Small tables with named rows and columns. After each table, cells are looked up by row and column.

Ragero
|  | Losu | Teve | Doza | Zozeto | Bivudiz | Kotav | Letulu | Zul | Dek |
|---|---|---|---|---|---|---|---|---|---|
| Sipiz | 151 | 92 | 94 | 69 | 99 | 151 | 73 | 149 | 196 |
| Midur | 104 | 194 | 86 | 54 | 167 | 136 | 92 | 79 | 175 |
| Farada | 156 | 65 | 127 | 100 | 94 | 132 | 98 | 157 | 162 |
| Zaveke | 124 | 117 | 144 | 105 | 103 | 116 | 114 | 103 | 166 |
| Vetadu | 135 | 91 | 188 | 180 | 129 | 136 | 183 | 193 | 55 |
| Loze | 121 | 93 | 165 | 177 | 106 | 126 | 158 | 145 | 63 |
| Bogoki | 145 | 51 | 199 | 151 | 79 | 149 | 171 | 173 | 114 |
| Bele | 135 | 126 | 116 | 112 | 146 | 151 | 125 | 156 | 105 |
| Vus | 102 | 82 | 220 | 219 | 96 | 80 | 217 | 125 | 58 |

Dek of Midur: 175
Losu of Bogoki: 145
Dek of Vus: 58
Kotav of Midur: 136
Letulu of Zaveke: 114
Zozeto of Loze: 177
Teve of Bogoki: 51
Kotav of Farada: 132
Letulu of Sipiz: 73
Zul of Sipiz: 149
Zozeto of Farada: 100
Teve of Loze: 93
Doza of Bogoki: 199
Doza of Bele: 116
Zul of Zaveke: 103

Sired =
	Gir	Molid	Zarovud
Bufelo	646	685	223
Sonibir	647	686	224
Zor	617	744	230
Beparo	646	685	224
Por	574	814	374
Rusas	679	617	358
Sozuze	575	814	373
Zanav	663	645	420
Bukebe	678	617	360
Tuz	617	744	229

What is the Zarovud of Beparo in Sired?
224
What is the Gir of Bufelo in Sired?
646
What is the Gir of Rusas in Sired?
679
What is the Gir of Sonibir in Sired?
647
What is the Molid of Sozuze in Sired?
814
What is the Molid of Bufelo in Sired?
685
What is the Molid of Rusas in Sired?
617
What is the Gir of Tuz in Sired?
617
What is the Gir of Beparo in Sired?
646
What is the Molid of Sonibir in Sired?
686
What is the Zarovud of Zanav in Sired?
420
What is the Zarovud of Sonibir in Sired?
224
What is the Molid of Por in Sired?
814
Row with the largest Zarovud: Zanav

Zod =
         Luragi  Teretek   Zan  Burolu  Sinul  Fomavu  Dumu   Nos
Bopez      4112     1311  3014    3370   3416    3990  3466  3485
Nar        3933     1768  5258    3623   4208    3221  6287  3800
Ponalin    3682     1129  4496    3985   4318    6134  8160  3610
Lag        3733     2364  2890    3661   4190    4140  4482  4186
Lof        3853     5150  3049    3649   3673    4064  5514  4084
Mun        5278     2694  4323    3075   4130    4779   574  3816
Novit      4348     5759  2983    3628   3589    3405  2512  3383
Sunato     4124     5700  4278    3758   3647    5171   996  3327

Lag, Dumu => 4482
Nar, Dumu => 6287
Sunato, Nos => 3327
Lof, Sinul => 3673
Sunato, Fomavu => 5171
Lag, Sinul => 4190
Lof, Dumu => 5514
Mun, Teretek => 2694
Mun, Fomavu => 4779
Novit, Burolu => 3628
Nar, Luragi => 3933
Nar, Sinul => 4208
Row with the largest Teretek: Novit

Nupupel =
|  | Bopur | Gup | Vez | Kanagus | Mipup | Mov | Tar | Matig | Zis |
|---|---|---|---|---|---|---|---|---|---|
| Nuf | 451 | 569 | 453 | 887 | 525 | 539 | 531 | 538 | 374 |
| Fub | 780 | 616 | 619 | 511 | 314 | 248 | 735 | 272 | 408 |
| Nid | 454 | 678 | 443 | 728 | 588 | 582 | 392 | 503 | 413 |
| Vol | 465 | 693 | 483 | 608 | 250 | 364 | 364 | 328 | 542 |
| Dif | 463 | 693 | 461 | 744 | 435 | 480 | 410 | 432 | 436 |
| Nozabet | 456 | 511 | 446 | 546 | 858 | 776 | 428 | 690 | 424 |
| Vagomu | 465 | 640 | 436 | 653 | 679 | 639 | 426 | 528 | 318 |
| Bof | 293 | 39 | 462 | 567 | 515 | 546 | 410 | 641 | 830 |
| Zesitis | 464 | 702 | 460 | 528 | 607 | 595 | 162 | 473 | 505 |
| Sot | 475 | 838 | 461 | 634 | 538 | 541 | 381 | 384 | 431 |
| Derineg | 457 | 438 | 445 | 629 | 632 | 608 | 606 | 700 | 327 |
| Goz | 536 | 754 | 460 | 544 | 643 | 597 | 405 | 442 | 389 |
| Tadefep | 455 | 501 | 466 | 7 | 597 | 591 | 380 | 538 | 679 |

Mipup of Tadefep is 597
Gup of Nuf is 569
Gup of Zesitis is 702
Bopur of Bof is 293
Vez of Nuf is 453
Mov of Vol is 364
Mov of Dif is 480
Tar of Vagomu is 426
Zis of Fub is 408
Gup of Vol is 693
Zis of Sot is 431
Matig of Bof is 641
Kanagus of Vagomu is 653
Kanagus of Nuf is 887
Which row has the largest Kanagus? Nuf

